Rows swapped in pairs by one turn or mirror: which row each one swaps with
ziri: [0.640,0.145,-0.069,-3.093,-0.925,-0.230,0.149,-0.128,0.444,0.392,2.371,1.531,-1.247,-0.584,0.226,2.045]
kera: [0.608,0.635,0.935,-1.882,-1.115,-2.073,0.876,0.344,-0.425,-1.589,0.331,0.421,-2.538,-1.455,0.019,0.404]
sak: [-0.552,0.377,1.944,-1.366,-2.707,1.328,1.361,0.695,-0.038,-0.851,2.233,1.496,-1.910,-1.941,-0.689,1.684]
Pova: [-0.260,0.581,3.686,-2.623,-1.776,-0.877,-0.945,0.314,-0.059,-0.651,1.126,0.681,-2.429,-0.803,-0.255,1.288]
Kerim: [1.198,0.879,2.747,-0.775,1.057,1.021,1.104,0.345,0.682,-2.031,1.878,0.214,-0.370,-2.526,0.348,0.549]
rilet: [0.133,-0.313,1.611,1.449,-1.248,1.582,0.394,0.915,0.407,-1.033,2.444,1.183,-0.987,-1.596,-0.114,1.097]
sira: [0.848,1.418,0.822,-0.573,-0.845,-0.649,0.384,0.901,-0.267,-1.152,3.498,1.223,0.873,-1.875,0.055,2.368]
zufiv: [0.680,-0.298,2.394,0.364,-0.487,0.504,0.178,2.267,1.318,-1.459,0.389,1.055,-1.226,-0.979,-0.316,-0.354]
rame: [0.314,1.325,-0.750,-1.583,-0.145,1.665,-0.155,0.628,0.221,-1.238,1.991,0.926,0.090,-1.523,-0.441,-0.334]
fodo: [-0.121,0.947,2.011,-1.174,-0.408,1.613,0.212,0.838,-0.374,-1.006,2.429,0.969,1.947,-1.423,-0.835,-0.313]
futem: [1.318,-0.627,2.070,-1.502,1.383,-1.055,-1.657,0.045,0.263,-1.367,1.163,1.542,0.138,-1.744,-0.083,0.474]
tak: [1.489,-0.914,2.160,-1.489,0.287,-2.575,0.237,0.430,1.155,-1.039,1.486,0.452,-0.300,-2.197,-0.220,0.474]
Buva: [0.258,2.761,2.285,-0.010,-1.528,0.412,-0.191,0.704,0.395,-0.921,0.434,0.780,-0.976,-0.599,-0.426,-1.155]
fovo: [0.197,1.804,2.005,-0.501,-3.011,-1.242,0.407,0.740,1.320,-1.418,1.273,0.975,-0.922,-0.781,-0.571,-0.808]
gusir: [0.346,0.636,3.605,-1.307,-1.180,-2.866,0.252,0.438,0.091,-0.114,1.912,1.275,0.687,-1.328,-0.398,1.023]
zopaf: [-0.693,0.905,0.325,-1.756,-0.189,-0.145,1.222,-0.401,1.619,0.330,2.300,0.257,-3.048,-1.254,-0.391,0.696]
ralas: [1.608,1.084,0.262,-0.626,-0.892,-0.210,0.007,2.083,-1.005,-1.437,1.416,1.302,-1.731,-0.110,0.575,0.177]
zufu: [-0.741,1.492,1.364,1.074,-1.639,0.416,-0.546,0.611,0.682,-0.878,1.202,0.685,0.695,-1.123,-0.253,2.055]
Lopit: [-0.031,-0.221,0.478,-1.993,0.978,-0.968,-0.198,-0.738,0.208,-0.533,1.502,2.891,0.077,-1.063,-1.082,1.381]
masi: [-0.264,1.627,2.851,-2.510,-0.340,0.163,-0.109,1.809,0.684,-0.703,0.947,0.627,1.489,-0.978,0.103,1.566]
mes: [0.168,-0.166,2.244,-2.807,0.689,-0.529,0.897,-1.592,1.185,0.002,2.756,0.881,-0.466,-1.355,-0.454,1.497]
Feris: [0.597,-0.151,1.244,-2.725,0.997,-1.703,0.840,-0.505,0.148,-0.569,2.270,2.477,-0.083,-0.807,-0.773,1.353]
dezi: [-0.093,-0.459,1.267,0.467,-0.597,0.251,-0.135,1.400,0.114,0.773,1.398,1.417,-1.660,-0.202,-1.365,-1.268]
zifeb: [0.265,1.004,1.756,-0.505,-0.346,-0.185,1.042,-0.256,-1.299,-1.006,0.412,0.250,-3.064,-1.510,0.150,0.369]
bab: [0.792,-0.228,1.849,0.264,-1.140,0.631,0.521,0.946,-0.145,-0.243,2.565,1.085,2.175,-1.624,-0.642,0.827]
gem: [-0.882,0.887,2.010,-1.107,1.322,-0.931,0.541,-0.966,1.079,0.309,2.681,0.121,0.244,-2.065,-0.609,-0.291]
Nov: [0.782,2.418,3.694,-0.993,-0.473,1.171,0.056,0.866,0.297,-0.047,1.649,0.306,0.604,-1.757,0.053,1.280]
Luko: [-0.369,0.974,-0.093,-2.261,-0.585,-1.924,-0.346,-0.012,-0.334,0.968,1.889,1.754,0.035,0.049,-0.943,0.295]
tupa: [-0.173,0.520,2.376,-0.776,-1.445,1.768,-1.426,1.589,0.385,-1.219,1.637,1.412,-0.898,-1.488,-0.449,2.475]
rak: [-0.183,-0.215,0.499,-0.257,-0.828,1.235,-0.572,0.615,0.475,0.794,1.989,0.846,0.630,-0.990,-0.760,-1.331]
mig: [-1.208,-0.085,1.172,-0.948,0.233,-1.621,-0.186,-1.436,1.226,-1.112,1.231,-0.194,-1.300,-1.407,-0.132,1.521]
kom: [-1.016,-1.531,2.544,-1.051,0.266,-1.451,-0.650,0.854,1.598,-0.493,1.315,0.376,-1.345,-0.024,-0.743,0.459]
denut: [-1.010,1.586,1.755,-2.691,-1.280,-0.539,-0.205,0.409,0.726,0.179,0.802,1.002,-1.689,-1.628,-0.659,-1.550]
kef: [-0.057,0.352,2.542,-3.999,-0.197,-1.378,0.259,0.885,0.332,-1.210,2.002,1.183,-1.580,-1.361,-0.414,-0.616]
dorul: [0.172,0.634,0.849,-3.108,-2.467,0.643,0.038,0.969,0.480,-0.719,2.645,0.863,-2.511,-0.738,-0.535,1.125]
vogad: [1.116,1.262,2.432,-0.354,-0.252,0.723,-0.117,2.683,-0.959,-0.954,1.580,2.361,-0.296,-0.816,-0.425,-0.421]
Sen: [-1.536,-0.510,2.606,-1.668,-1.576,-1.542,0.483,-0.731,1.385,0.145,2.608,0.463,-1.841,-0.695,-0.346,1.138]
tasi: [-1.062,0.677,1.168,-1.878,-0.440,1.268,-0.244,0.680,-0.049,-1.255,2.162,0.493,1.956,-0.326,-0.611,0.400]
zukat: [-0.169,-1.063,2.111,0.126,-0.839,-0.699,0.564,-0.263,0.869,-0.444,2.605,1.113,-1.845,0.498,-1.050,-0.793]
lekab: [0.058,0.885,0.429,0.937,-2.622,-0.127,-0.493,1.035,-0.189,0.174,2.920,0.588,-0.577,-0.976,-0.829,0.133]

rak pairs with ziri
gem pairs with sira
Kerim pairs with gusir
mes pairs with bab
Lopit pairs with tasi
masi pairs with futem
zufu pairs with mig
kera pairs with Buva

